The rows of Z fall into a few groups, and each row is roughly a mix of its group's hidden directions; some rows fit no group.
Z:
[[  8  35 -21  25  19 -30 -26  14  14  19]
 [-23  -3  30  -5  25 -23  -7  33  34  14]
 [-15  30   3 -25  31  35 -24 -19   0 -14]
 [-30 -11 -43  -1  30   9 -14  11 -10  29]
 [  6 -40  15  -9   6  24  45 -16   4  15]
 [ 42   2  38  24 -14   6   3  -7 -30   4]
 [ -9  -1   7  37 -11   9 -20 -39 -16 -35]
 [ -1  26 -34 -14  37 -12 -10 -17  31 -12]
 [  4   9   9 -23   0 -11 -54  26  19  15]
 [ 21 -33  45  33   2 -14  -2  -3 -13  -4]
 [ 12 -27  10  34 -16  -5  13 -13   6 -47]
 [ -4 -29  37  32 -12  33  17  -2  -6 -17]
 [ -4 -10  27   1 -52  24   7 -23 -12  14]
 [ 26 -40   5  -2  10  24  33   9  29  -2]
 [ 19 -28  12 -12   1 -10  20 -55   6   7]
 [ 46 -39  18 -17  18  -3  13  -4  -6  16]
 [-19 -51 -14  -6 -33  -9   9   5 -24   5]
 [ 30  27  17  31   9  25  -5  35  10  10]
 [ -4 -28  15 -44   0  25   1 -35  11  -7]
 [-17  19 -35 -23  25  -5  29  13  30  10]
 [-14   8 -41   9  20   4   6  12  45 -21]
 [ 32 -13   2  46 -17   5   1 -29 -22 -10]
 [  3  31 -15  47  -4 -21   6  29 -16   8]
 [ 30   5  50  19 -10   6   8 -24 -19 -13]
 [ 19  36  29   8   1 -18  14 -19  30  27]
 [-31 -11 -19  -4 -10 -16  18   6  20 -50]
 [-18  -1  -2  31 -21 -12   0   8 -47  31]
 [ -6  40 -35 -10 -41   0  13 -14   3   8]
 [ 43  -5  19 -22   8 -27 -18  18 -19  23]
 [-20 -22   0  27  42  34   3  10  13 -15]
 [ -7 -33   4  52  -8  -8  14 -13 -13 -23]
 [-23  -1 -40  47  -7   7  10 -14  14 -13]
 [ -3   2 -21 -18 -16 -43  39   7  -9 -24]
 [ -3   4 -14  34 -31  13  14 -19 -19 -41]
 [  1   9  15  -9 -25 -47  11  15 -17 -34]
 [ -4  10  31  18   7   6 -34  15 -15  44]
 [  7  13  33  38 -17  18  -4  28  10 -29]
 [ 23  -5 -13 -14  22  18  41 -22  13 -31]
 [-11  15   7   3   8 -30 -36 -13 -47   2]
 [-12   7  -4   6 -55 -36  -4  -4 -11  19]
 [ -6  32  -9  -8   8 -38 -39   5 -27   5]
 [-24  28 -18  32   8  43  16   3  -2 -13]
 [-11  13 -22  18  -5 -29  30  13 -37  25]
 [-18 -51  18  11   8  11  18   4  32 -11]
 [  6  25   1  -9 -32  11   2  25 -10 -49]
 [ 16   4 -23  26 -22 -45 -14 -17 -26  -2]
 [ 37  17  20  10 -27  -4   4 -44  -8  -9]
 [ -9 -18   7  -3 -26 -14 -16  55  -6  21]
 [ 10  20  19 -24 -28  27   4 -25 -18 -34]
 [-13  -8  40 -41   3   3  19  23 -25  -3]
 [ 16   5  16 -27 -53   2   9 -17 -24  -7]
 [-10  42   0 -32   0  -9  -1  23 -18  35]
 [  2   7  -5 -11 -56 -32  -1 -15  -6  20]
 [ 35  -7 -16 -45  11  18  13 -11 -16 -24]
 [ -4 -12   3  15   1  10  -5  21 -64   5]
 [-50  36 -10  -9 -23   1  10  -8  -6  17]
 [ -9  28  10  16 -44 -38  -7  -5   7  19]
 [-10   6  -2  36 -18  -2 -17  45   0  31]
 [-14   7  14 -28  18 -27 -30 -10  22 -35]
 [  1  19   3 -25  -4   3  44 -42   5  18]
 [-15  24 -50  33 -18 -10   4 -10   7 -10]
 [  4   8  15  48  19  -3  12 -11 -37  22]
 [-22 -19   5 -49  25  21 -20 -10  13   9]
 [  8  -1  12 -43   4  -1 -24 -42   7  25]
 [  4  37  37  31  -9 -14 -15  19 -22   0]
 [-13  -3 -31  48   4  29   5 -22   1  14]
 [ 26 -28  12  -2  19 -11 -32 -17 -17  37]
 [ 18  10 -35 -28  29  17   3 -16 -17  31]
 [  4 -21  19   2 -30   7 -10 -46 -31   9]
 [-38  -5  -2  17   3 -51   2  23  10  -7]
 [-11   9  -1   2   6   4   6  65  24   3]
 [-11  24 -23  29  37 -13 -19  14  14  26]
 [-10 -23  15  -9 -53  22   0  -7 -10  28]
 [-10 -43   6 -38  -8   7  23 -30   0  13]
 [  1 -14 -12   5  22  -5  41  -1  -6 -50]
 [ 28 -24  13  17 -44 -25  11 -10   6  20]
 [-40  17 -13  20  13  15  19  30  25 -19]
 [ 28 -17 -12 -23 -30  -6 -21 -40  -6  16]
 [  7  45  19  11 -24 -31  -4 -11  24  14]
 [-17  17  22 -30  15  33 -31  15 -21 -12]
 [ -4  33   9 -51  -5  -8   2  23 -19  17]
 [ -1  36 -23  20  22 -16 -20 -15   8 -38]
 [ 17 -22 -12 -39  11  23  -9 -14  -6  40]
 [ 10  13 -22  42 -19   0   3 -21 -38  16]
 [  6   5 -22 -30   9   1 -27  15 -42  28]
 [  8  -6   8  14 -20  35  35 -23  31 -18]
 [  9  11 -42 -25  20  -6  18  -1  41   2]
 [ -3 -35  14 -33   4  28  11 -34  16 -15]
 [-24  -2 -44  33   6   6  -5 -19 -13  29]
 [ 16  -4  32  -9   1  -2  16  -2  42 -41]
 [-27 -30  -1  -6  25 -26  24  33  15 -15]
 [-40  25 -15 -19  16  -1  40  -5   8  17]
 [-16 -10  -8  -5 -18  16  30  -8 -53 -13]
 [ 12  17  -2 -16 -35   9  18 -51  10   8]
 [-28   8 -14 -31 -16 -35  14  15 -26 -20]
 [ 19  11  -1  27 -24  22  -5  10  38 -35]
 [-23   2 -34 -33   3 -37 -12  26   2   9]
 [-20 -37   2  28  -1 -44   1   0  -9 -21]
 [ 14  -2  -9   0  33   7  38  -3 -40  25]
 [ 33 -24   3  23   3  -6 -45  -2 -10 -27]
 [ -7 -31 -20  22 -12  24  21 -25 -13 -35]
 [-31   7   0 -26  15 -11  20  33 -12  38]
 [ 17  10  28 -17 -43 -28   0  -7  25 -19]
 [ -6   5  -4 -62   3  18   6   3 -26   9]
 [  3  -8 -13   7  54  33  14   6 -23  -4]
 [ 20  52  -1   7  15   9 -22   5 -31 -11]
 [-18   3  -4 -20  34 -14 -32  44   1   6]
 [ -2 -31  -1  -7 -26 -26 -11  39  15  29]
 [ 14  -9   2 -12  31  13  53   3  28   3]
 [ 17 -21  20  32 -32 -16  25  17 -26  -4]
 [-30  27   6  18  11   8  30 -40  -6 -20]
 [-22  25   1 -45   4   2   7  21 -26  28]
 [-33  20   5  -5   6  35  -7  31 -35  -5]
 [-27 -46   9 -32   4  14  -4  30   5   5]
 [-37   7  11  10  17 -12   2  24 -18  45]
 [ 10  25 -43  -7  11  -5  38 -25  -1 -14]
 [-12 -37  12  37  11  23  32 -13  -2  15]
 [  6  16   1 -40  17 -22 -20   9  24  36]
 [  9  -6  21  35   8  -5  10 -26 -31  38]
 [-21  -8 -53  19   8  11  -7 -25 -10  21]
 [  8  29 -17  -7  -3   1 -35  14  46 -18]
 [ -6  21  27 -15 -23   6  36  24 -10 -33]
 [ 22 -13 -24  -9 -12 -47 -25 -21 -16 -11]
 [ 26  23  17 -28 -32 -37  13  -5   8 -11]
 [ 14  12  20   2  45   0 -11 -43 -16  -1]
 [ 11   4  16   5 -17   2 -15   0 -45  45]]
Each list below has one row that fits no group; the rest each fit one group, if only roughly. Name that row.
    Z_644: [-22  22 -36   3  27 -29  15   9   0  29]
    Z_489: [ 26  -9  13  -7  -1 -12 -19  -3  47 -37]
    Z_127: [ -3 -38  24   3 -28 -17   9   4 -13  41]
    Z_60: [ -9  -2 -47 -20  35 -12   8 -22  19   1]
    Z_628: [-10  15 -30   7  14  15  41 -22  -6 -34]
    Z_201: [-33  16   2 -28  -5  -9  19  26 -40  12]
    Z_116: [ 21 -10  -8   9  -7  47  13 -22   9 -38]
    Z_23: [-24  -7  -1 -33  33  13 -13  37  -6 -22]
    Z_943: [ 31  31  30 -11 -15 -16 -16   9 -34  10]
    Z_82: [-24 -28   2 -37  21   9  30   3 -27 -10]
    Z_61: [-14 -36 -20  28  16  28  20  -1 -23  20]
    Z_691: [ 30  36   2 -30 -11  22 -17  22 -21 -10]
    Z_546: [ -2 -38  25 -10 -45 -11 -12  -4  24 -10]

Z_691
    Z_579: [ 17  44  21  -5   8  39 -13  -3 -18  17]
    Z_78: [ -8 -16 -16 -35  11   8  33 -43   8  -9]
    Z_851: [ 27  26  22  19  16 -14  -8   3 -27 -39]
    Z_500: [ -4 -13  16  -7  -7 -21  -4  -4 -61  19]
    Z_199: [ 31 -18  23  -9   1 -14 -20  -1  41 -29]
    Z_897: [  4  -1  54  38  -2 -16   5  22  -2  -1]
    Z_108: [ -1  41 -18   5  33   1  21   5  29 -25]
    Z_730: [ -7   5 -19 -25  29  -5  45 -29   6  17]
    Z_828: [ 21   4 -19  30 -11 -30  31   4  11 -34]
    Z_185: [ 42 -20 -11  -6 -12  -8 -18 -46  -6  -7]
    Z_433: [ 22  13   3  35  11  -2 -23 -16   2 -47]
    Z_662: [  1  41 -39 -13 -18 -11 -20  -8  26  -3]
    Z_986: [ 20 -38   7  10  -3  33   7 -21   7 -39]

Z_579
    Z_852: [ -7 -19  32 -22   1  -5   1  26 -50  -4]
    Z_356: [-24  21 -27   6 -26 -11  31   5 -16 -36]
    Z_329: [-12   0 -19   3  32  42  -6 -32 -28  -1]
    Z_323: [-15  15   5 -19   5  54  25  11  21  -9]
    Z_764: [ 10  32   9  46 -19   0  11   2 -29  20]
    Z_835: [  6 -14  35   5  10 -19  24   8 -26  43]
    Z_653: [ -6  25  -4   0  59   1 -11  27  -4   4]
    Z_74: [-21 -22  19  23 -40 -27  15 -10  25   2]
    Z_813: [ 12  48 -38   5  -8   1   5 -29  -1  15]
    Z_536: [ -7 -26 -25  -9 -34 -12  15 -11  29 -34]

Z_329
